Each row is where one point has got to under a steady rotation. How many ticks took it there?
The counts run from 0 to 304.
83 69 70 110 95 111 129 95 106 101 89 124 115 89 90 95 81 90 112 64 107
 127 133 95 123 98 81 119 112 106 101 83 77 123 119 74 86 86 131 84 108
 119 : 222
96 73 145 91 86 115 96 92 86 108 92 127 111 74 104 81 75 131 94 84 95
 137 85 84 83 99 86 103 128 114 67 106 89 128 94 104 120 103 119 73 101
 88 : 168
63 58 117 118 86 95 87 104 95 109 99 142 92 69 113 96 119 103 94 78 103
 109 107 80 100 117 107 107 147 105 75 90 89 136 105 84 119 105 107 81
 105 95 : 179
94 130 133 122 60 110 90 101 87 110 89 118 96 95 133 89 86 90 91 79 98
 145 97 77 81 112 92 100 102 116 56 114 91 99 106 96 111 111 106 63 117
 79 : 55
94 87 84 103 75 119 106 98 88 112 78 91 118 96 90 92 65 126 104 84 108
 95 98 94 119 117 68 95 116 134 75 83 88 97 100 89 104 81 146 71 94 93 : 225
77 93 104 114 88 96 98 111 88 114 66 114 79 59 121 80 95 128 82 88 119
 123 80 78 96 113 82 82 127 102 71 90 104 92 116 101 119 105 112 75 114
 88 : 177
91 62 104 91 84 91 112 83 86 108 114 133 99 80 94 110 118 102 103 62 93
 126 103 74 99 104 83 91 119 118 73 85 78 135 87 129 94 92 99 100 84 76 : 170
105 93 94 109 88 87 117 103 86 116 80 132 85 82 104 71 97 112 99 69 103
 144 95 68 80 97 71 89 117 107 58 105 107 86 99 107 93 106 121 116 98
 114 : 186
81 91 99 103 86 85 108 79 97 116 125 136 93 85 99 114 94 88 94 63 98 123
 99 84 103 88 82 80 116 115 54 90 82 118 88 130 113 109 92 74 92 71 : 171
84 69 113 103 72 92 87 116 98 105 107 103 116 69 102 105 87 118 104 69
 87 132 80 84 115 95 65 106 123 108 94 88 80 117 119 92 105 75 127 71 98
 92 : 30
88 79 94 114 55 109 124 110 71 106 91 103 95 107 101 114 101 99 110 82
 124 104 122 91 130 130 96 86 143 113 86 98 87 111 108 97 98 98 146 107
 103 114 : 213
90 85 84 95 88 115 131 88 99 97 78 111 106 99 112 77 68 96 103 76 115
 118 121 77 111 87 61 110 89 103 81 78 84 111 140 80 105 74 126 81 118
 100 : 221
93 96 85 122 85 120 102 93 91 109 90 93 117 86 87 113 41 119 108 83 124
 115 101 105 116 92 85 91 122 120 79 72 83 95 91 86 102 89 146 70 96 100 : 224
89 82 78 91 75 103 133 98 78 95 78 113 102 79 108 106 103 108 113 67 120
 126 112 89 122 124 94 74 153 95 69 99 86 111 100 105 112 108 130 113
 109 98 : 304
88 90 108 113 62 96 104 108 85 126 55 114 89 80 124 84 91 116 87 97 123
 122 89 88 75 103 83 119 116 92 81 90 88 90 113 80 94 98 112 65 113 84 : 268
82 97 78 123 66 66 98 104 86 111 81 118 110 81 121 80 121 76 93 73 91
 140 106 97 88 124 69 120 107 110 86 108 70 99 118 93 86 104 96 78 107
 109 : 265
98 113 122 127 65 81 109 69 90 115 94 129 101 86 93 94 78 88 95 77 105
 157 98 82 72 92 75 106 105 103 61 103 82 88 89 115 86 97 101 95 107 110 : 276
104 110 99 133 85 74 103 104 110 108 86 119 104 105 81 86 66 90 100 88
 106 144 100 69 75 84 46 98 109 104 71 88 92 88 119 85 86 93 121 78 105
 118 : 116
90 75 144 111 77 110 119 119 87 120 99 120 96 86 98 75 70 111 85 87 84
 138 89 91 75 91 76 116 118 97 81 93 90 101 100 113 95 92 116 69 83 94 : 259
88 93 74 93 70 83 104 87 102 99 81 105 128 80 101 70 78 97 99 78 107 123
 106 102 124 105 43 110 110 99 86 97 73 102 126 93 99 84 122 81 112 103 : 13
94 102 89 113 78 94 117 119 91 121 87 110 99 88 94 93 67 114 87 92 98
 130 77 110 85 108 65 79 131 86 77 92 95 84 113 105 90 100 129 62 86 78 : 246
87 87 90 131 82 109 109 87 78 98 77 92 96 65 136 96 79 119 116 87 130
 153 103 88 101 116 99 90 114 108 86 95 91 99 109 81 114 99 120 93 108
 115 : 73
100 59 132 83 82 102 106 92 85 109 111 125 116 78 103 89 98 119 105 73
 85 134 88 65 85 101 89 100 124 123 76 99 85 126 102 119 106 88 118 101
 92 86 : 169
90 105 84 123 83 98 125 75 108 102 99 140 110 137 86 109 89 72 96 81 122
 128 111 59 91 117 97 92 117 113 77 91 62 130 115 89 88 97 119 103 106
 96 : 218
88 111 98 109 58 77 96 104 81 108 93 110 98 76 124 74 106 93 98 88 83
 143 101 98 91 113 54 117 102 104 68 95 76 91 119 108 103 100 104 72 110
 88 : 264
73 83 75 115 82 94 122 107 109 121 73 137 96 102 80 92 105 101 70 81 118
 100 103 84 104 98 73 121 119 104 82 72 80 104 113 91 74 81 118 72 108
 92 : 118
100 76 121 143 69 120 109 85 79 122 95 114 82 80 99 114 75 102 107 58
 122 135 100 100 100 92 110 110 116 125 73 85 94 106 68 107 97 106 122
 77 92 113 : 63
72 70 119 135 61 107 114 106 84 106 95 108 96 94 101 69 55 96 104 106
 120 105 114 102 116 83 81 91 113 101 92 86 84 103 109 77 111 105 124 85
 107 125 : 211
97 80 112 99 54 79 112 64 75 115 82 131 116 103 110 88 115 95 96 80 124
 126 101 83 83 128 105 95 121 115 76 99 59 115 93 94 97 113 107 117 112
 112 : 287
105 93 113 111 68 88 107 98 82 108 76 95 109 89 101 82 54 107 104 87 140
 122 118 105 96 101 71 90 116 89 90 88 81 107 99 59 104 110 131 90 107
 120 : 3
76 97 97 86 68 84 98 87 79 104 100 112 108 74 130 107 99 101 104 90 113
 136 87 73 93 113 76 79 101 103 82 87 72 113 127 115 115 89 104 82 108
 62 : 160
79 95 118 141 59 102 114 76 82 114 112 119 100 94 108 95 85 89 100 99
 102 141 84 69 84 99 97 68 102 114 82 97 76 96 106 121 106 104 107 94
 100 103 : 68
98 104 141 95 80 120 123 90 106 111 107 133 114 108 80 97 46 102 83 90
 114 124 109 98 101 109 80 105 129 99 66 94 83 112 94 96 107 93 125 83
 106 90 : 7
93 89 100 97 74 87 104 65 99 106 81 130 138 97 107 108 109 92 91 67 110
 132 85 63 84 106 101 118 111 117 99 98 57 127 111 89 80 79 108 76 116
 83 : 148
92 114 90 105 70 121 115 100 91 102 90 119 92 104 102 92 101 98 101 67
 108 123 131 67 124 110 84 121 108 136 51 100 97 96 106 101 100 82 124
 99 116 91 : 204
76 84 80 127 77 84 105 79 115 124 83 118 121 81 83 104 70 103 93 85 126
 108 89 117 101 105 85 84 149 97 93 81 71 102 104 83 88 118 121 71 106
 112 : 15
101 78 106 90 64 86 89 105 60 102 81 116 83 93 127 100 116 119 111 64
 109 112 115 66 99 109 77 93 109 132 51 90 95 122 96 89 114 104 108 94
 95 81 : 182
86 91 70 98 99 89 120 99 120 117 74 141 107 85 92 102 92 103 75 63 111
 120 90 86 107 100 83 105 139 96 77 84 85 108 115 103 81 87 115 66 110
 76 : 27
82 113 101 146 75 103 90 75 108 108 107 136 108 100 83 83 74 84 93 75
 103 130 120 70 106 100 94 108 101 132 71 95 81 105 102 92 101 107 113
 81 115 122 : 206
91 94 91 105 80 105 132 72 81 109 105 117 80 95 91 78 65 98 102 84 117
 119 112 78 102 83 57 69 84 116 53 86 87 117 94 112 130 108 104 99 99 91 : 81
69 90 92 124 73 98 127 67 101 130 87 146 83 77 109 89 112 91 73 91 122
 126 112 91 107 100 95 123 107 87 79 81 82 99 105 110 98 96 98 65 122 96 : 279
